Each row is where one point has got to under a steady rotation. How many ticks took it there?
The counts run from 0 to 264.
101 104 96 102 73 92 113 92 126 96 90 113 137 94 115 110 101 126 126 127
 103 132 89 88 67 102 110 102 76 116 105 86 131 89 81 86 93 103 93 100
 84 101 86 98 68 87 75 94 93 75 102 97 55 121 81 67 117 136 -> 74
117 120 96 100 97 122 111 139 98 95 94 103 111 75 93 109 74 122 108 91
 95 103 108 51 91 131 88 99 85 90 95 94 117 102 112 90 79 103 120 87 116
 102 74 107 82 104 80 76 98 89 137 124 59 104 98 102 84 106 -> 143
97 120 86 122 98 84 99 130 104 64 90 114 123 93 92 119 113 99 100 76 87
 118 83 75 99 114 99 50 85 93 83 100 107 96 76 114 90 117 110 82 113 113
 95 94 101 112 108 56 111 99 132 127 97 117 73 104 94 121 -> 161
107 105 91 91 98 111 103 122 91 87 100 99 113 64 107 103 67 134 95 82
 122 104 102 54 77 129 94 103 83 108 82 78 126 101 108 95 91 108 108 99
 107 86 92 102 85 110 53 86 99 67 135 119 88 94 105 107 82 113 -> 139
104 97 89 94 71 133 102 126 107 87 97 103 134 89 100 93 71 140 103 95
 122 106 91 59 84 123 89 116 84 111 93 69 142 109 106 103 76 87 84 109
 96 82 82 95 87 89 61 104 98 71 125 113 91 85 112 103 87 109 -> 140
102 113 108 103 101 93 85 141 101 47 81 105 119 94 99 103 100 103 95 77
 109 112 64 77 114 105 83 69 78 112 87 96 116 111 89 105 77 113 95 83
 103 116 84 73 97 109 97 57 109 89 141 127 105 118 85 106 93 118 -> 157
111 110 78 104 81 104 86 119 88 65 111 115 133 109 111 89 87 102 84 75
 112 105 75 62 98 95 98 70 101 101 73 79 139 106 88 126 84 100 82 95 105
 107 109 87 127 105 92 84 114 95 127 122 145 98 121 122 103 91 -> 32
127 107 99 124 101 85 113 125 111 102 82 85 113 101 105 122 110 128 107
 101 88 130 82 61 73 124 71 73 101 78 90 96 104 104 108 104 92 110 139
 70 109 142 94 104 102 117 116 85 103 114 88 96 88 96 117 98 85 94 -> 250
106 91 102 99 95 108 92 102 92 105 94 97 115 102 127 92 67 117 93 92 105
 121 97 43 88 116 67 99 98 114 104 82 99 109 131 121 88 91 71 77 104 143
 123 87 116 117 89 95 115 124 101 102 107 82 120 135 88 87 -> 117
74 66 107 100 112 99 95 87 92 89 106 99 119 74 124 117 78 98 88 109 128
 132 88 63 87 121 95 91 72 128 102 89 121 102 93 116 114 112 84 96 82 95
 118 85 85 129 53 94 122 100 130 112 94 91 90 108 84 120 -> 0
116 114 108 96 99 106 90 138 115 68 93 103 112 70 107 101 80 122 108 69
 111 101 83 74 106 118 85 100 79 111 101 87 128 104 116 96 75 101 96 89
 106 103 77 77 86 110 80 61 97 65 142 125 84 104 96 108 88 103 -> 148
88 93 98 115 72 90 91 75 124 108 91 97 130 94 110 89 110 106 116 105 92
 155 93 72 82 106 91 79 93 105 122 81 103 87 96 122 86 109 60 77 86 138
 121 76 96 106 99 95 125 118 74 86 123 77 94 122 91 115 -> 185
103 99 109 102 100 72 117 111 107 95 78 78 122 74 104 126 108 112 114
 119 123 129 94 78 61 122 99 85 81 112 75 96 109 104 74 80 113 124 114
 86 93 111 102 104 64 104 82 88 98 92 116 106 75 122 89 67 85 139 -> 66
107 109 102 108 57 97 103 98 127 96 82 79 137 74 98 86 121 130 113 89
 109 135 87 74 68 122 95 83 95 84 104 67 123 100 98 113 73 112 91 88 84
 128 94 82 96 91 99 108 117 87 78 91 125 77 111 109 75 116 -> 55
86 108 80 122 67 96 90 94 132 88 91 122 131 110 108 79 109 138 115 103
 71 136 108 76 96 100 93 80 102 110 113 77 87 84 101 123 74 104 66 76
 105 129 115 82 97 101 99 80 105 116 94 97 116 90 90 115 98 133 -> 176
141 101 96 98 91 93 96 122 95 75 103 118 132 111 127 120 83 91 101 104
 105 107 56 73 86 91 93 83 98 93 82 115 155 103 96 106 96 89 110 93 103
 131 95 100 121 110 105 70 111 89 104 119 78 126 110 89 131 66 -> 25
89 95 110 114 99 76 93 87 118 103 80 97 113 85 110 101 100 110 111 97 93
 144 104 60 91 116 79 76 90 112 119 90 74 87 112 117 95 112 75 62 101
 148 120 75 94 126 101 77 119 129 100 98 107 88 89 124 79 125 -> 184
98 73 95 108 114 101 119 102 88 105 115 105 114 95 114 134 85 93 100 147
 102 126 91 51 80 122 83 97 87 111 103 105 119 95 88 91 112 97 110 88
 100 104 111 110 79 122 72 101 111 111 114 109 44 122 90 81 96 110 -> 3
104 117 89 117 106 69 103 136 115 60 82 114 125 118 102 120 111 121 101
 100 92 117 81 77 93 99 95 62 100 116 75 100 100 99 70 100 98 109 113 79
 109 122 107 104 94 103 105 58 95 102 134 119 87 138 88 83 108 133 -> 165
118 99 101 94 121 99 89 113 101 94 112 123 108 91 135 121 64 111 105 95
 108 105 82 60 100 106 95 100 92 107 90 114 139 104 125 103 104 94 108
 80 113 119 94 96 97 121 71 69 100 89 135 118 57 121 102 107 121 81 -> 17
108 112 113 95 123 107 90 105 87 97 96 103 101 89 132 112 52 83 91 99
 106 106 88 53 99 116 82 105 79 105 108 104 126 106 114 101 87 89 88 73
 116 121 92 75 95 112 79 64 114 99 132 128 58 112 95 106 101 87 -> 215
112 91 82 101 74 126 92 89 115 101 135 128 131 97 137 103 72 108 111 101
 96 114 76 68 91 90 104 112 85 95 111 89 162 89 112 114 84 86 87 98 90
 106 87 96 107 106 72 100 106 76 108 110 74 101 101 106 128 82 -> 15
87 58 98 107 87 119 99 86 96 103 108 98 127 102 118 106 81 97 93 133 125
 137 81 63 85 110 97 114 80 128 104 78 135 107 79 109 106 97 68 106 72
 98 109 89 87 109 64 125 118 99 111 108 87 88 98 107 101 113 -> 1
112 115 81 116 77 71 102 123 118 63 91 116 140 123 104 113 117 118 112
 109 95 125 70 93 86 83 106 67 96 111 76 96 123 91 64 105 89 105 110 103
 96 110 98 101 99 93 106 83 95 81 105 110 94 135 90 78 124 120 -> 164
129 97 94 102 66 110 89 108 105 89 117 112 137 110 129 104 85 93 104 94
 107 112 58 73 99 84 101 90 98 91 95 89 167 100 91 126 83 89 92 101 91
 119 84 92 115 101 95 89 120 78 107 117 103 101 115 105 128 69 -> 24
110 101 124 105 105 75 104 121 106 86 63 68 116 60 99 102 110 122 108 88
 128 130 89 60 80 132 84 89 86 112 84 86 100 99 103 98 94 122 98 83 95
 135 98 85 84 111 92 77 115 101 112 107 112 94 106 99 70 121 -> 58
86 96 94 99 106 99 109 90 83 123 111 105 115 74 113 131 84 95 97 128 98
 128 124 49 62 122 91 92 87 98 97 101 117 90 95 93 117 99 102 75 114 106
 114 113 72 120 67 97 110 116 118 101 54 110 87 93 89 123 -> 201
100 108 100 96 112 107 96 91 102 122 113 118 106 65 125 125 63 96 107
 108 97 113 106 59 71 119 89 99 75 89 107 105 135 95 111 99 100 99 109
 67 123 108 100 99 89 118 68 78 107 97 126 110 42 115 85 99 106 94 -> 210
104 114 110 108 111 86 92 100 120 90 83 121 110 89 121 120 88 90 122 119
 83 126 79 82 99 94 91 95 72 115 121 115 115 93 99 88 96 99 95 73 109
 126 90 87 83 116 92 57 97 96 117 117 34 136 72 90 125 110 -> 84
120 112 95 107 93 117 95 94 95 111 115 112 123 94 128 122 85 72 104 116
 96 107 71 67 80 99 96 91 81 66 113 100 158 104 93 107 83 91 112 80 106
 118 90 104 115 102 99 87 123 100 106 113 54 115 94 88 121 68 -> 218
131 119 78 109 84 84 106 129 102 95 86 101 127 127 110 104 98 147 115
 104 85 112 103 65 67 108 84 89 117 98 74 99 106 100 93 100 83 92 111 88
 121 133 102 118 111 89 100 87 87 106 92 93 93 124 130 84 104 103 -> 43
100 90 90 92 73 133 90 79 104 117 107 116 129 102 119 99 69 104 113 127
 96 115 101 54 77 97 93 130 83 102 123 82 139 100 99 99 74 78 70 89 101
 103 95 95 80 93 70 104 110 104 101 96 51 105 104 95 110 95 -> 208
111 99 92 103 73 133 90 97 98 102 116 116 124 101 126 102 79 78 99 112
 95 112 76 55 96 92 92 117 80 77 127 84 150 103 92 110 69 80 81 89 102
 114 83 81 109 96 91 96 126 96 107 117 64 96 97 112 112 76 -> 217
98 61 95 110 92 113 113 95 95 110 108 97 132 111 118 122 89 100 96 151
 115 129 82 64 75 104 91 109 81 116 106 95 133 100 75 97 96 90 89 103 85
 94 111 103 77 110 65 122 116 104 99 101 55 113 107 82 105 104 -> 2
113 103 103 120 102 89 96 130 116 79 76 91 107 101 111 88 91 153 101 76
 107 120 75 59 91 119 72 91 91 111 90 80 94 110 121 120 82 110 100 79
 100 134 101 72 114 113 90 76 101 102 105 104 126 85 123 124 75 104 -> 247
111 100 80 108 65 126 84 123 90 75 112 121 138 130 106 95 97 88 86 95 98
 108 64 48 112 87 84 89 109 89 98 85 141 101 83 119 64 83 85 89 106 122
 93 86 123 102 107 89 129 106 110 117 115 99 116 111 108 80 -> 28
